In the data rows, zero lies at 4.5, halfway between 4 and 5.
Some points, one per row:
[5 3 5 4 6 2 5 4 6 4 2 4 2]
[7 6 6 0 6 2 1 5 2 6 0 4 8]
[2 4 6 5 5 2 7 5 8 4 1 3 2]
[3 3 3 3 6 8 1 3 6 5 7 4 9]
[6 4 6 4 5 2 6 5 4 3 3 3 1]
[3 4 4 3 6 9 4 3 4 5 7 5 8]
[3 5 4 6 4 5 6 4 5 5 4 5 4]
[3 4 4 7 2 3 9 6 7 5 3 6 0]
[4 5 4 3 4 8 3 5 3 6 5 6 7]
[3 5 5 8 4 1 5 5 3 3 3 5 2]
[6 5 5 5 5 2 3 4 5 4 4 5 5]
[5 6 4 1 7 6 1 2 3 3 3 6 5]
[5 3 5 4 4 1 4 5 6 3 4 6 3]
[6 5 4 2 5 7 4 5 5 7 4 5 6]
[4 4 5 3 5 1 3 5 4 5 1 4 5]
[5 6 6 2 4 2 5 5 3 5 0 4 3]
[4 5 6 4 7 3 3 4 4 3 3 5 4]
[3 6 5 4 6 2 2 6 4 4 3 4 4]
[6 3 6 2 4 2 3 5 9 5 4 4 6]
[4 5 3 7 3 6 6 4 5 4 8 5 6]
[6 6 6 4 4 0 6 6 3 4 1 4 2]
[6 3 5 7 4 3 4 2 7 2 7 4 4]
[6 3 4 8 6 1 6 6 3 4 2 4 0]
[3 3 3 9 3 7 5 3 4 4 9 5 7]
[3 3 5 1 6 2 2 4 5 4 1 4 5]
[8 3 5 7 5 1 7 7 3 6 2 3 1]
[5 2 5 4 7 3 3 5 5 5 0 4 3]
[4 5 4 4 4 8 5 4 2 4 7 5 5]
[5 5 7 5 4 1 9 7 5 4 1 3 0]
[2 6 6 2 9 4 0 4 3 3 1 4 5]
[6 6 4 4 4 6 5 5 4 5 3 4 3]
[3 3 2 6 7 8 3 3 3 5 9 4 8]
[2 6 5 3 6 6 1 3 3 3 4 8 6]
[4 5 4 6 2 6 7 4 7 4 8 3 6]
[3 4 3 5 5 9 3 3 3 4 8 6 8]
[5 4 2 5 5 7 2 5 2 5 9 4 6]
[5 5 5 4 4 0 8 5 5 4 0 4 1]
[5 4 5 5 6 1 4 5 3 4 3 2 2]
[2 6 4 5 4 9 3 2 7 3 8 6 8]
[6 6 6 3 2 0 7 6 3 4 1 4 2]
[6 3 5 4 6 3 3 5 3 5 3 4 4]
[6 3 6 6 6 2 4 5 3 5 3 5 3]
34 more points follow, each with its number after it:
[3 2 4 7 5 1 7 5 9 3 3 2 2] 0
[5 3 4 5 6 1 5 6 5 6 1 2 3] 1
[6 4 6 2 7 4 1 1 4 3 3 6 7] 2
[6 2 5 5 7 2 5 6 4 5 2 2 3] 3
[7 1 5 2 7 3 1 1 5 3 5 6 7] 4
[2 6 5 5 5 0 6 7 6 4 2 3 2] 5
[5 6 6 2 2 0 5 4 3 3 4 4 4] 6
[5 4 5 5 6 1 5 6 2 5 1 4 3] 7
[5 5 5 2 5 1 2 4 2 5 1 6 6] 8
[5 6 6 5 3 1 7 6 5 3 2 3 1] 9
[8 3 6 3 4 1 5 4 6 5 2 4 3] 10
[4 7 4 5 4 8 3 3 2 4 8 7 6] 11
[5 5 4 3 6 9 0 3 2 6 7 5 9] 12
[6 2 6 6 4 0 7 6 3 4 3 5 0] 13
[7 2 6 2 6 3 2 2 4 3 5 5 6] 14
[3 5 3 3 3 9 4 3 8 5 9 6 7] 15
[3 4 4 4 4 9 3 5 9 7 7 5 9] 16
[2 6 4 4 3 9 5 5 6 6 5 6 6] 17
[2 5 4 5 2 8 4 3 7 3 9 8 7] 18
[5 6 6 5 2 0 9 6 4 4 1 4 1] 19
[1 7 3 4 5 9 3 4 5 5 7 6 7] 20
[1 6 4 6 1 7 8 3 9 3 9 5 5] 21
[7 4 5 5 8 4 0 4 2 5 2 3 6] 22
[6 3 5 5 6 2 5 5 3 4 2 4 2] 23
[6 5 5 5 4 1 6 6 2 4 3 3 2] 24
[6 6 5 6 4 1 5 5 3 4 2 2 2] 25
[2 5 4 6 2 5 9 6 7 4 5 4 1] 26
[3 6 4 6 2 6 7 5 7 4 9 6 4] 27
[7 5 5 6 4 1 5 6 2 4 2 5 2] 28
[6 3 5 4 7 3 4 4 3 4 2 4 3] 29
[4 5 2 7 4 7 5 4 3 5 8 5 5] 30
[4 5 5 4 4 0 3 4 1 4 4 4 5] 31
[8 4 6 5 6 4 3 4 2 4 4 3 4] 32
[3 4 4 4 4 8 4 3 6 4 8 6 7] 33
Which two of these numbered points are nearest to each point below by angle, seen from the average point of the first points? Their numbers follow each, nearest first.
[6 2 4 6 8 4 2 2 4 4 4 5 6] > 4 22
[7 2 6 4 5 2 3 3 6 3 6 5 5] > 14 4
[7 6 5 4 3 0 8 6 3 4 2 3 0] > 24 19
[5 5 5 0 6 3 0 2 2 4 3 5 9] > 2 8
[6 6 5 2 5 1 3 5 2 5 1 5 4] > 8 7
[6 3 5 4 6 2 5 5 7 5 2 4 2] > 10 1
[7 4 7 0 3 0 5 5 4 5 1 5 6] > 10 8
[6 3 5 6 6 3 4 5 2 5 2 4 2] > 23 7
[3 3 2 8 3 4 8 5 5 4 9 4 3] > 27 30
[5 4 5 2 7 5 1 5 4 5 1 4 6] > 22 2
[3 6 4 2 4 9 5 3 7 4 6 7 6] > 15 33
[5 5 3 5 4 8 3 4 2 5 7 7 7] > 11 12
[2 6 5 4 4 1 6 6 7 4 2 4 2] > 5 9
[6 4 6 5 5 2 5 5 2 4 2 4 2] > 23 28
[7 5 6 3 7 3 4 5 3 5 0 5 3] > 29 7
[5 5 4 5 3 6 6 5 5 5 3 4 3] > 26 17
[5 2 5 3 6 2 5 5 4 4 2 4 2] > 23 29
Now 34 new points, numbered from 0 again:
[2 6 4 3 4 7 4 3 6 3 6 7 6] 0
[6 8 6 4 2 1 6 5 4 4 2 3 4] 1
[4 5 4 4 5 8 3 4 4 5 7 5 7] 2
[7 4 4 4 5 3 5 6 4 6 2 5 3] 3
[5 7 4 2 5 9 2 4 4 5 6 5 7] 4
[5 2 5 7 6 3 3 3 4 3 6 4 5] 5
[4 5 6 4 6 3 4 4 2 3 1 5 3] 6
[3 4 3 8 2 4 9 5 8 4 7 5 3] 7
[4 4 6 8 1 0 9 7 7 4 2 2 0] 8
[1 6 3 5 3 8 6 4 9 5 8 6 6] 9
[4 4 3 2 3 9 5 4 8 5 8 3 7] 10
[5 4 3 9 2 6 7 6 3 6 6 4 3] 11
[4 6 4 4 4 8 4 4 3 4 6 7 6] 12
[8 1 5 0 9 5 0 1 2 3 6 5 8] 13
[7 5 4 7 1 6 9 6 5 6 6 3 3] 14
[7 2 4 6 7 2 4 6 2 5 2 4 3] 15
[4 6 4 4 5 9 2 3 2 4 8 7 7] 16
[5 7 5 2 7 3 0 4 1 4 2 5 7] 17
[4 3 3 5 3 7 6 4 8 5 9 4 6] 18
[5 5 5 5 5 1 7 6 5 4 1 4 0] 19
[6 5 3 5 4 9 4 4 4 5 8 4 7] 20
[3 6 4 6 2 8 7 5 6 4 8 5 4] 21
[5 5 4 6 2 7 7 6 5 5 6 5 3] 22
[5 4 3 7 3 6 6 5 5 7 6 3 4] 23
[7 5 6 2 6 3 3 5 2 5 1 4 4] 24
[7 3 5 5 5 4 4 3 5 3 4 3 4] 25
[7 2 4 5 5 2 4 4 5 4 5 3 4] 26
[1 6 4 4 3 9 4 4 9 4 9 5 7] 27
[3 5 4 5 6 4 4 6 4 5 2 4 4] 28
[2 6 4 7 3 7 6 4 7 4 8 4 5] 29
[4 4 3 8 2 5 8 5 6 4 9 6 3] 30
[1 4 5 7 5 2 6 3 6 1 4 4 1] 31
[4 3 3 9 3 6 9 6 5 6 7 3 4] 32
[1 3 5 5 7 3 4 4 6 3 3 4 4] 33
The same question for these:
[5 4 6 4 6 2 5 5 3 4 2 7 3] > 6 19
[6 3 5 4 7 5 1 3 5 5 4 5 6] > 13 17
[5 4 3 5 3 4 7 6 4 4 8 3 3] > 30 32
[3 3 5 9 2 0 9 7 7 4 2 2 0] > 8 19
[7 2 5 5 6 4 2 3 4 4 6 3 6] > 5 13
[2 6 5 5 5 4 5 6 4 4 1 4 2] > 28 19
[7 6 5 4 4 0 5 5 2 5 2 3 3] > 1 24
[6 1 5 3 6 0 3 6 1 6 3 5 4] > 15 24
[6 6 4 1 5 9 3 4 4 5 6 4 7] > 4 2
[4 6 4 6 3 6 5 5 4 6 6 6 5] > 21 22
[5 3 5 3 8 5 0 2 3 2 6 6 7] > 13 16
[6 2 5 5 4 0 6 4 5 3 5 4 2] > 26 8
[7 5 4 3 6 5 2 4 3 4 5 4 5] > 13 4
[5 5 3 5 4 8 4 5 4 5 8 3 7] > 20 2
[3 5 6 4 5 0 7 8 5 5 0 4 0] > 19 8
[3 6 4 5 3 8 6 5 8 5 7 5 5] > 9 21
[4 4 3 3 6 9 0 3 1 5 7 7 8] > 16 2
